Here are some points, each followed by its number:
[-18  19 -19   6  -1 -19  -2 -20 -11 -11 -12  18   4 -16 -20 -10 -21  20
  15  -1 -12 -19   7  -9 -18  -2 -22  38   3 -22  30  31  40  -9   2 -20
 -20  21 -21   9   4 -13 -11 -15 -19 -20 -10  83  50 -15 -13  -7 -15 -18
  -9   5  -8  74  18  -2 -19  40  -8  24] 0
[  6  -6 -14 -20  -2   8  -5 -11  25 -20   4 -17 -25 -11 -17 -18  11 -22
 -16 -14 -16  -6 -20  13  82  29 -19  -6  66 -18 -12 -23 -11 -11  41  31
   7  30  22   5  36  13 -21 -19  20  20  12 -14  -1 -16   2 -24 -19 -16
   4 -20 -20  15   1  14 -10 -22  15  28] 1
[  7  41 -16 -27 -21 -14 -22  17  -7  13 -21  -9  23 -22   2  -3  -6  38
 -24  -8  96 -14 -15 -10 -15 -15  -9  99 -22  28  -8 -15   3  -1 -23 -17
  -1   6  -3  -3  -5  23 102 -10  -9 -18 -17  -7 -16  -9 -21 -24  37   5
 -21  93 -22  -7 -15  -3 -19  -1 -21 -21] 2
[  0 -20  17   4 -19  14 -17  21 -21  10  16 -20 -18  -8  33  35   9  -7
  17  -6  -7  78 -19 -19 -14  -9  19 -18 -17   2 -21 -12 -23 -18 -12 -11
  -3 -21  -8 -22 -18 -23 -21  30 127  25  10 -26 -19  30  19  23  -7   5
  -5  -8  -2 -20 -20 -22  35  17 -18 -10] 3
[  1 -19  19 -14 -19  64 -12  12 -22  11   3 -16  -9 -17  21  41 -12 -14
  -3  -2   2  59 -13 -21 -10  -4  12 -15 -19  10 -16  -2 -24 -18 -16 -12
  16 -22  36 -19 -19 -23 -23  56  68  34  -4 -26 -19  23  29  45  -6  10
  -3  -8  -4 -18 -22 -22  38  -2 -18 -20] 4
[-16 -24  49 127   7 -14 -17 -15 -11  -4  -3 -23 -20 -11  10 -24  43  -1
 -20 -13 -25  18 -12 -18 -21   1  53 -23 -16   9  -7 -10  -9 -21   0  27
 -20 -18 -21 -22 -19  -1 -13  22 -11  16 -16 -16 -23   8  -3 -15  24   7
 -19  -9  57 -23  34 -14  20  18  -5 -21] 5
[ 16  -6 -21 -16   3  19  -6 -15  78 -23  33 -12 -16  24 -18 -18  -7 -25
 -14  37 -22 -19 -22  11  10  39 -21 -14  32 -20  -2 -23  -1  22  30  21
  17  22   5  -2  20   7 -22 -20 -14 -11  53 -13   7 -22 -12 -21 -24 -19
  54 -24 -19   9 -13  21 -12 -22   8  10] 6
[-12 -21  10  20 -15  23 -19  85 -19  27 -14 -21 -14   7  51  15  -5   1
   1 -10 -10  54 -15 -19 -10  -4  15 -18 -19   8 -11 -15 -20 -19  -3  -1
  -3 -23  -7 -21 -22 -22 -19   4  24  45  -6 -26 -20  18  39  36  -2  27
 -11  -9  15 -22 -14 -22  28  42 -18 -17] 7
[-23  27 -13 -18   7 -26 -10 -22 -21 -19  -1  10  -1 -20 -20 127 -23   4
 -21 -13  -2 -22  60   1 -17 -10 -11 -10  21  -5  11  10  -2 -16   6 -16
 -18  60 -20  35   0  -2  54 -23 -23 -22 -11  17   2 -16 -14 -11 -14 -17
   7 -12 -12   3  35 107 -23 -15  -6  15] 8
[-15  -5 -16 -17  -3   8 -18 -21   3 -22  17   4 -19  -5 -22  -2 -17 -19
 -12 -23 -18 -16  46 -15  31   1 -10 -19  40 -14 -19 -15  17  71  35   4
 -20   9 -17  25  -2   3  -2 -24 -10 -18  72   4 -11 -14 109   0 -23 -23
  25 -24 -20  18   7  28 -15 -26  29   8] 9
[ 13 -19  28  42  22  -7 -10  -1  -3   3 -16  -8 -23  23   6 -14  17 -12
 -15 -24 -21 -12   9 -10 -20 -23  50 -24 -15  29 -26 -16   4 115  -5  20
 -15 -25  -9 -16 -18  35  48  -8 -18   8 -23  28 -22  15 -20  -5  29 -16
  -1  20   6 -20 -14 -15   6 -10   1   0] 10
[ 18  -5 -23 -17  24  -9   8 -13  28 -23   0  -3 -15  23 -17 -19   2 -24
  -6  71 -23 -17 -20 127  23  22 -20  -6   5 -15   2 -22  -3  28  66   0
   0   5  -9   5   7  -6 -19 -20 -17 -14   8 -15   4 -21 -10 -19 -24 -20
  25 -24 -14   0  -3  13 -11 -17  10  19] 11
[ -4 -22  26  -5  -9 -11 -10  35 -14  16  27 -17  -1  17  -4 -10  25  -9
   6  -8 -20  72 -16 -14  -8 -11  35 -16 -15  17 -11   2 -22 -18 -14  -4
  10 -12  -3 -17 -13  -4 -14  76   0  18 -17 -17 -18  17  11  -5  26  27
  -3   4  25 -19 -18 -18   6  -8 -15  -5] 12
[-18  11 -17  -6 -15  -6 -17  -7 -12  20  -9  86  36  -1  -5  -8  -3  32
   1  -2  25 -20  25 -10 -13 -11 -21  27  -3 -17  -9  22  28  -3 -14 -20
 -16  45 -16  10 -12 -10  17   3 -12 -20 -10   4  22  -6 -11 -10   2   2
 -14  39 -20   3   0 -14 -20  27 -14 -12] 13
[ -5 -22  22  10 -12  -7  -7  26 -14  10  45 -18   7   7  40 -11  32   3
   9  13 -20  72 -18 -16  -8 -10  47 -20 -16  25  -8  -8 -21 -18 -16   2
  12 -15  -3 -18 -14  18 -13  14  -5  11 -17 -17 -20  13   3  -9  37   4
 -12   0   2 -21 -14 -18  21  -4 -12 -18] 14
[-12   1   8 -14 -22 127 -14  17 -21  -4  -6  -1   3  -4  17  41  -7   1
  25  -5  21  31  -3 -22 -13 -18 -11   0 -11 -17 -23  43 -21 -16 -14 -18
   2 -18  29 -16 -17 -22 -19  14  27   8   1 -23  -8  20   5  41  14 -10
  -3  -8 -21  -6 -20 -19  -5   5 -20  10] 15
[-20 -23  43  29   9 -17 -22 -18 -15  13 -15 -25 -22 -15  56 -25   6  47
 -22 -12 -19 -11 -13 -20 -19  31  14 -16 -18  45 102 -12   7 -24  22  11
 -17 -22 -20 -24 -23 -24 -21   4  -8  16  -5 -19 -18  -3  33  12   7  48
 -23 -14  51 -20  62 -17  14  41 -18 -26] 16
Which three points above are nearest to each new point, looking only along the 3 directions in which the numbered points spread most? Their numbers follow each, nearest first.
[ -8 -15  -6 -17 -20  -6  -8  21 -19  27  -8   1  36   1   4  10   1  -1
  -1  -7  84  45  -6 -14   9 -20  -3  21 -14   5  -8  25 -22 -19 -21 -14
   7 -13  15 -10 -15   2 -10  -1  16  -8 -17 -15  -9  36   7 -15  20  11
 -11  21 -23 -10 -24 -20  79 -15 -21 -10] 15 12 7
[ -5  -8 -24 -13  12 -20  23 -21  11 -24   0   3  -6   6 -20 -15 -21 -22
  48  42 -22 -17 -14  40  -4  53 -18 -16  15 -11   3 -12  14  10   3  -4
  -8  23  -7  13  16 -11 -18 -21 -21 -18  16   5  38 -22 -11  -9 -24 -22
  20 -23 -11   9  -9   7  -2 -14  67  68] 9 11 6
[ 10   5  -9 -26 -21 -10 -19  28 -10  43 -21 -10   8 -18   4  -1  -9   1
 -20 -15  31 -10  12  -6  -2 -19  15  81 -22  12  62 -19 -11   4 -23 -17
  12  13   3   2  -1  -6  78  -7 -14 -15 -19  10 -12 -14 -19 -24   9 127
 -19  13 -22 -12 -19  -7  -9  -9 -20 -18] 13 2 0
[  5  -6 -16 -20   6  -1  -5 -11  66 -22  23 -12 -23  -8 -19 -20  -7 -24
 -16  -8 -19 -14 -22  68  69   7 -21  -3  10 -17   1 -24  -7  -6  34  56
   9  -4  27  14  32  14 -23 -20 -10   1  41 -15  -3 -18  -7 -23 -22 -16
  25 -23 -20  23  -8  14  -4 -22  15  28] 6 1 11
[-21  30 -15  23 -20  98 -16   2 -11   5 -21  33   9 -12   4 -15  -1  24
  26  11   2 -14  12 -22 -16  -7 -18  22   3 -24 -18  58  -1  -6  -6 -20
 -20 -15 -12   2 -16 -18 -12  46   2 -13 -12 -19   4 -13 -17  84   7 -18
 -17  -5 -15  -2  20 -13 -14  34  -9 -16] 15 13 12
[ -4  10 -24 -13  12 -17  37 -21   6 -24  15  10 -12  18 -21 -17 -21 -20
  23  47 -22 -18 -13  15 -14  50 -18 -15   1 -17   0  -4   5  23   9 -12
  -2   7  -8  26  52  -2 -18 -20 -22 -18  14   4  31 -21 -15   7 -24 -22
  61 -23  -8  23  -1  15  -6 -10  29  -3] 9 11 1
[-11   3  -9 -18 -21  22 -18  15 -15   4 -16  28 109  19   4  -9  31  13
  -1  -2  20 -14  12 -17   1 -17 -17  24 -13 -14  -1  33 -12 -10 -19 -20
 -11  -6  -2  -5 -17  -7  12   2   9 -17 -17  -9  25  43  -7 -15   7  31
 -14  18 -24  -2 -20 -20 -11  18 -21  -4] 13 2 0
[ -3 -12  -9 -20 -20  32  -7  -1 -19  41  -9  -7  33 -11  16  11 -11   4
  -2  -2  23  27  -8 -14  -4 -17  -2  28 -16   5   1   7 -21 -18 -20 -14
  28   4  32  -9 -15  24  -6  14   0 -14 -15 -11   3  13   0  -2  29  15
 -14  11 -23   4 -23 -20  38  -7 -22   5] 15 12 14
[-10 -22  38  38  -6  -1 -15  -4  -7   9  47 -21 -13  10  29 -13  53  -1
  -2  -6 -24  72 -17 -15 -16  -2   9 -21 -16  -5 -12 -13 -15 -18  -7  16
  -5 -15 -14 -21 -16  -3 -14  14   2  21 -16 -17 -21  29  -1  -5  40  28
  -6   7  20 -22   2 -15  24   9  -7 -16] 14 12 7
[ 36  -1   3 -23 -15 -16 -10   2  -1  63 -18 -18  -7 -15  -5   8 -16   3
 -10 -12  29  -2  23  -3  -8 -20  15  23 -21  35  -8 -17 -10  -2 -19   0
  22  -7  14  -8  -8  13  16  -7  -3   4 -19  30 -11  26 -16 -19  36  33
 -10  26 -18  -9 -21  -9  24 -10 -15 -16] 13 10 14
[  2 -17  -7 -16 -15  -9   8  12 -18   3  17 -11   4   7  16   9   6  -7
   1  13   2  21 -12 -15  -9 -16  10  -8 -13  35  -6  26 -23 -18 -19  -9
  23   6  29 -16 -14   5 -12  19  15   3 -15 -13 -10  68  -1 -12  36  14
  -4   6 -16 -12 -23 -19  28 -12 -18  -2] 12 14 7
[ -6  -2 -10 -17 -18  14 -24 -16   2 -19 -11   2 -26 -26 -23 -18  -5 -14
 -21 -21 -20   9 -14 -20  78 -17 -19   6   7 -23 -22 -23 -13  -8 -10  37
 -14   2 -18   1 -11  31  -4 -25  46   2 127 -12 -24  -7 127 -13 -19 -24
 -10 -22 -19  23   4  -5  -9 -26  -3 109] 1 9 6
[-20  20  -1  18 -21  94 -14  -3 -13  45 -19  19  13   7   8  -9  31  33
  13 -11   8 -13  20 -22 -15 -10 -18   8  -9 -23 -21   7   2   1  -7 -20
 -16 -14 -11 -10 -14 -20 -10  28  30  -4  -9 -18   3  -1 -13  75  -2 -12
 -12  -4 -19   2  -4 -14 -11  28 -12 -13] 15 12 14
[-12  14 -12 -14 -20  16 -17  23 -15  41 -10  68  25  -1  28 -17  15  10
 -10  -8  33 -17  45 -17  -7 -13 -17  56 -14 -18 -10   2 -11 -10 -20 -19
 -12   1   2  -7 -17   1  11  36  -1 -18 -14 -12  21  19  -7  -8  -7  11
 -16  39 -24  -4 -17 -19 -16  20 -21  -8] 13 2 0
[ 27   1  -5 -26 -20 -15 -17   9  -2  49 -20 -16  -5 -17  -8  11 -13  18
 -20  -7 127   1  10  -6 -10 -20   1  39 -22  19   4 -18  -9   3 -22 -10
  28 -10  21  11  -4  10  19   0 -10  -9 -15  -8   5 -12 -17 -22  19  62
 -19  37 -22 -11 -19  -8  -7 -12 -20 -18] 13 2 0
[ -2 -21   6 -11 -13  -4   5   8 -17   5  26 -18  -1  10  10  10  -5  -7
  10   2  -2   8 -12 -16  -3 -17  18 -16 -12   6   0  15 -24 -22 -17   0
  52  -5  27 -19 -11   0 -16  32  19  -3 -16 -19 -14 101   3 -16  20  16
  -4  14 -12 -16 -23 -20  41 -14 -18  -4] 12 14 7
[-22  79 -12  27 -13  -2  -8 -19 -14   1 -23   4  24 -19  -3 -21  -1  31
  36 -16  -7 -12  37 -21 -21  -6 -20   0  -7 -25 -15  81   3 -11  13 -21
 -23  -4 -19  -5 -16 -20  -7  44  -8 -14 -18 -13  12 -17 -18  63  -1 -22
 -19  -2  -7  17  83  -8 -19  50   6 -11] 13 0 10
[-11   8 -22  -2  26 -20  23 -24  -4 -22   1  50  -3 -13 -23 -14 -24 -10
  46  32 -20 -15  -6  13 -14  31 -19  -5  29 -20  25  40   4   6  -3 -17
 -13   4 -18  28  13 -11 -16 -18 -23 -19  -8  13  51 -20 -13  10 -22 -22
  38 -17   0  12  34  -5 -10  -8  16   6] 9 0 8
[-11  -3 -13 -19 -21   8 -15  54 -18  -1 -16  20  76   5   6   2   8  21
  -5   5  86 -14  31 -15  -7 -16 -15  17  -9 -14  -5  31 -15 -11 -20 -20
  -7   9   2  -1 -17   3   6   2  23 -16 -14  -7   2  22  -1 -12   2  12
 -16  27 -24  -1 -19 -20  -4   4 -22 -18] 13 2 15
[ 66 -11 -15 -16  42  -9  62  13  22 -16  21 -11 -21   7  -3 -18  -3 -24
  -8  -5   1 -20 -26  38   0  -3 -19 -23  -4 -13  19 -25   3  33   0  10
  51 -11  99 -15  14  10 -25 -10   2   1 -14 -15 -14 -22 -23 -15  -9  -8
  32 -21 -16 -14 -20  12  -8 -19  18  -2] 1 9 6
[-22  33 -14 -23  -6 -23 -16 -17 -21 -12 -10   1  51 -22 -11  99 -17  10
 -23 -17  30 -22  91   9 -16  -3  -9   2 -11  46  -2  -4   9 -16 -11 -17
 -18   1 -21  14   0  18  81 -22 -21 -22 -13   9  11 -17 -19 -14 -14  -7
 -13  27 -16   7  39  27 -24   2  -1 -11] 13 0 8
[ 61 -13   5 -20 -10 -10  -6  12  27  17 -19 -19 -22   6  -6  11  -7 -15
  -1 -18 -14  -8  -5 -10 -14 -23 108 -17 -22  45 -14 -18 -10  43 -15   5
  12 -19  24 -12  -8  14  87  -2 -15   2 -23  37 -18  -4 -20 -18  39  18
 -10   9 -17 -17 -23 -17  19 -15 -13 -16] 10 14 12
[  7 -20  52  12  20 -14  -8  22  -1  -7 -18 -17 -24  18   8  -7  55 -12
  -8 -25 -22 -16  19 -16 -18 -24  85 -24 -17  43 -26 -20  15  14  -7  30
 -15 -25  -3 -14 -20  33  52 -10 -19  -3 -24  27 -23   4 -21  -3  50 -17
  -4  16  29 -21 -14 -17   7 -14   6  -5] 10 16 5
[-21  19 -14  29  -5 -16  -3 -24 -12   2 -24  32   0 -22 -14 -23 -15  59
  52  15 -12  -9  24 -17 -23   6 -19  -5  -2 -24  -3 102  30 -16  -4 -21
 -23  -7 -21   1 -10 -21 -14  10 -15 -17 -20 -16  29 -22 -20 126  -7 -23
 -13 -12  15  12  47   4 -20  15  20 -17] 13 0 10
